Rotation paths and how fast each direction turns (degrees a step)
Each turn is a multiple of 5 degrees from 10 to 175, or 0.
Each row of a path follows its step; steps can be skipped.

step 0: -69 6 323 304 -258 -33 -27 44 -6 214 98 -12 -324 -207 20 -199 33 96 -113 -20 -74 -298 286 -5 80 -156 -9 366 -79 327 79 -176 205 224 -301 -88 -78 -235 115 353 -457 -199 -143 139 -88 143 224 128 311
step 1: -21 -69 -105 372 -128 21 52 208 -359 190 108 9 -323 -11 -143 -205 313 -111 -69 135 -12 -97 -50 132 -49 -287 414 -3 -138 -55 -261 366 168 336 38 -334 264 183 -88 244 39 -301 -97 -211 -67 111 30 243 155
step 2: 234 269 208 233 211 140 -62 258 -127 33 -54 -164 -136 96 -71 17 342 67 -402 287 -234 76 60 -165 -152 263 239 81 -3 148 -16 -108 110 556 98 -98 -124 130 379 174 33 89 11 141 -268 288 68 121 244
step 3: 17 271 346 135 -179 16 134 -217 224 240 170 6 -39 100 -62 15 293 14 -24 224 -504 -424 12 -67 -23 -230 178 -149 -241 236 -280 -152 144 53 85 -141 140 26 146 438 -238 -13 -214 153 129 -159 -16 143 243
step 4: -242 28 68 84 354 5 119 217 35 467 435 304 -154 60 40 -200 125 -218 64 63 -201 53 -86 -135 102 -37 118 -28 125 102 -176 346 -47 202 -47 -34 113 322 273 481 27 69 -11 -342 -209 57 59 211 159
step 5: 50 -177 194 85 44 93 165 424 27 62 248 -91 10 210 -137 -163 102 163 -271 -107 -405 -34 172 -200 11 -64 -193 78 0 588 -59 14 259 184 -246 -142 132 311 8 171 -76 182 -40 360 -207 327 126 -96 155
step 6: -42 279 218 89 -122 -285 43 228 -194 107 -81 -155 -78 178 -71 -129 40 -26 36 115 -391 -23 183 -37 7 -252 154 -543 67 344 -577 264 -15 155 84 -229 225 246 25 130 -41 133 -203 -86 283 16 -95 35 -135
step 7: 57 151 375 6 510 -293 -44 278 -3 98 -110 182 -56 -227 241 -176 -121 -149 21 49 -165 -12 109 -326 -85 64 52 175 152 323 -116 114 161 163 -18 -165 5 89 587 131 -81 330 -58 -76 98 101 246 144 -7
step 8: -46 36 96 63 -28 40 192 91 49 -163 29 -19 -115 -115 145 -220 47 12 -105 -282 -158 -642 203 -321 -80 -255 -211 109 6 218 -226 -27 140 12 -263 -355 566 186 -18 276 42 80 -53 102 247 -24 265 83 91
step 9: -166 360 78 269 78 -75 12 287 -235 130 -235 -81 -160 58 -244 -96 -1 -281 -94 -87 -52 19 374 -58 -72 -26 43 -51 387 29 -155 209 -177 261 -329 -213 216 186 -2 271 289 98 141 -444 1 -90 156 -58 71
step 10: 182 100 460 51 23 -34 -56 241 -36 113 -461 17 132 130 -211 -77 -79 -114 -265 261 -118 -131 185 -18 -257 -340 215 454 21 334 54 -134 165 -27 -46 -225 222 11 202 96 -28 293 146 74 -132 113 354 -165 31
step 11: 27 253 102 -137 -117 146 91 -72 -40 94 -132 -151 -204 118 33 -138 160 -139 -102 41 42 -468 -170 -206 -277 -238 370 -283 25 -10 -265 67 -100 -127 39 17 724 164 144 219 -84 170 86 -264 4 39 235 126 -232
Directions:
-51 126 139 7 -24 -17 -63 -70 31 -25 25 -13 35 65 58 7 -54 -38 2 125 10 25 46 141 -39 -15 -34 63 -31 61 -55 -25 -44 -11 92 8 -69 -36 23 40 -15 35 9 3 53 17 -10 1 -98
100
23 -127 -2 -45 80 52 -49 -3 22 -65 39 -4 -3 -26 76 -80 53 -44 1 61 29 -48 -103 45 -20 9 9 90 -95 -4 14 127 2 -31 -9 -80 45 39 -7 -23 59 69 42 1 -65 65 30 72 -75
115
101 8 54 -70 50 -21 -34 -5 21 20 -102 -35 21 -47 3 81 124 41 -9 53 12 40 -76 -73 -42 -14 48 -82 -21 -35 -82 -62 -13 38 82 -56 38 -28 90 -109 -83 45 3 17 51 12 -45 8 -43
85
41 53 125 -3 -70 -30 34 -39 -36 67 12 -11 73 -99 -33 53 57 96 45 -39 -4 -51 33 26 -42 25 -35 -17 -20 -17 34 118 -10 -55 2 22 42 98 8 -17 78 -129 -43 -74 -38 12 -33 34 -83
140
39 -70 57 66 39 -10 -47 -30 81 -16 57 -69 -100 47 38 -71 -7 9 18 -13 -122 22 51 -33 -72 -51 35 45 85 11 -82 -41 30 -12 11 25 68 -69 36 -74 70 -80 -24 -85 -90 -24 -53 -46 -6
0
19 30 -23 -26 -63 -43 -25 66 128 -28 42 5 23 -4 21 95 32 25 -42 -89 22 -72 -29 104 -4 -121 73 27 -31 18 -43 -60 173 -37 -23 -37 -17 47 -74 -15 14 33 -50 18 0 -73 6 8 -14
145
